In the rows, 128 means zero.
Each path below is one point turned by a fixed rotation once a step. After each direction that follows a path, write how fast that rotation turns it, in degrees per step (0 if it stays still).
Each turn is a multiple of 5 degrees from 10 to 175, or 0.

[111 128 124 131 129 116 132 136 117 113 136 138 119 131 136 121 143 121
 126 142 132]
[132 128 129 130 129 120 137 132 128 116 152 133 109 130 142 123 140 132
 125 138 120]
[118 118 121 127 126 123 125 123 122 119 139 141 103 128 139 121 135 141
 127 133 137]
[110 127 124 130 129 116 131 134 116 114 135 139 117 132 136 120 143 122
 125 142 132]
[131 129 129 130 128 121 138 133 127 115 153 134 111 129 141 123 141 130
 124 137 121]
[119 117 123 128 126 122 126 124 124 118 141 139 100 127 138 121 133 141
 128 133 135]
[109 126 124 129 131 117 129 133 116 115 133 140 117 132 137 119 143 124
 125 143 132]
[130 131 127 129 127 120 138 134 125 115 153 134 114 129 141 123 142 128
 124 139 123]
[121 117 123 128 125 122 127 126 126 117 141 138 100 127 138 122 132 142
 128 133 133]
[108 125 125 130 131 117 128 131 116 117 133 139 115 132 137 119 143 125
 126 143 134]
[128 131 127 130 129 121 139 134 125 114 153 135 115 130 141 124 141 127
 124 139 126]
[122 117 123 128 124 121 127 127 127 118 143 137 100 126 138 123 133 142
 128 131 132]
[108 123 125 130 132 117 127 129 115 119 131 140 113 133 138 118 143 126
 126 142 133]
[129 133 126 129 128 121 139 134 123 114 153 136 118 131 142 123 143 126
 122 139 127]
[123 118 124 129 124 121 127 129 128 116 144 136  99 126 137 123 132 142
 127 132 131]
[109 123 125 131 131 117 125 127 116 120 131 140 113 132 138 117 142 128
 127 142 131]
[123 128 126 127 131 131 125 123 121 131 124 132 133 129 129 125 130 126
 127 131 136] | 115

[125 120 135 126 124 135 128 130 119 111 125 111 142 125 113 144 134 139
 133 120 134]
[127 134 137 124 137 129 122 140 121 126 130 104 139 125 117 143 123 129
 126 114 136]
[123 125 130 123 126 128 115 119 117 133 121 110 149 118 116 132 123 130
 125 115 138]
[128 128 142 130 133 114 123 127 118 131 123 121 144 112 116 138 114 142
 125 119 126]
[142 124 122 123 125 115 120 128 126 142 128 111 136 120 118 133 117 141
 121 115 128]
[134 119 124 128 114 123 131 119 126 124 127 121 137 115 115 138 125 152
 120 115 125]
[134 134 125 128 124 125 137 140 132 123 134 114 130 124 119 143 120 145
 112 110 123]
[123 129 113 122 117 136 130 130 127 124 124 109 142 129 118 132 127 135
 109 113 127]
[115 130 133 131 125 129 134 137 119 117 115 119 145 127 122 141 125 139
 112 120 118]
[128 128 123 128 130 125 123 144 121 137 111 105 142 133 126 137 125 130
 113 123 122]
[128 115 126 134 123 129 123 127 118 131 108 112 145 122 127 141 136 142
 123 129 126]
[136 128 134 138 135 123 129 139 125 134 120 109 134 119 131 148 133 146
 127 124 129]
[131 131 118 129 126 131 126 128 132 137 121 102 138 116 128 135 139 142
 128 117 140]
[119 139 131 132 129 127 134 126 133 122 118 116 141 108 122 135 132 150
 131 117 133]
[124 145 123 121 133 118 131 141 137 133 118 109 137 121 118 127 124 141
 129 114 129]
[122 125 118 119 119 121 129 129 130 124 111 115 145 124 111 122 130 145
 133 123 124]
[127 129 123 124 123 127 134 132 132 122 128 130 126 133 123 125 127 131
 126 127 123] | 40

[123 127 123 142 116 130 124 132 121 113 144 134 125 149 137 129 128 127
 143 134 134]
[136 119 123 138 119 120 110 137 127 119 145 125 137 128 121 126 111 124
 130 134 141]
[144 124 106 127 128 131 121 134 131 127 140 135 118 133 116 127 122 141
 142 134 130]
[126 133 124 141 120 131 131 133 130 110 149 126 113 142 128 129 129 125
 144 129 134]
[133 116 124 139 125 131 118 132 123 120 153 123 138 125 130 125 121 127
 134 134 147]
[141 124 110 126 128 127 112 142 123 127 138 141 124 141 126 128 121 140
 138 133 136]
[136 135 123 138 123 116 129 136 130 115 146 124 110 140 121 128 118 122
 142 127 131]
[136 118 121 139 135 139 127 130 124 116 154 121 127 121 123 123 124 131
 134 136 140]
[134 129 119 127 126 137 115 145 124 122 141 139 125 140 135 128 130 139
 138 130 147]
[140 127 124 134 123 108 125 135 127 124 145 124 120 142 131 131 114 121
 140 127 140]
[141 117 117 139 143 129 125 134 121 117 144 123 121 127 119 117 118 133
 133 140 131]
[134 139 122 131 127 143 126 147 127 115 141 136 117 131 128 125 126 137
 137 128 147]
[138 125 126 133 127 120 131 133 133 128 149 122 124 137 140 136 120 122
 140 132 150]
[139 111 119 138 141 123 117 136 118 120 135 126 122 138 131 115 119 134
 135 140 135]
[140 142 121 135 125 134 128 148 122 117 135 134 117 130 123 119 111 134
 134 127 140]
[142 128 123 134 135 133 136 134 142 125 148 120 122 132 132 139 119 124
 137 138 146]
[131 124 123 128 135 133 131 125 126 132 130 132 131 132 129 132 129 129
 127 134 123] | 135
[129 121 131 129 133 125 124 127 132 125 131 120 131 124 126 129 128 124
 124 132 129] | 125
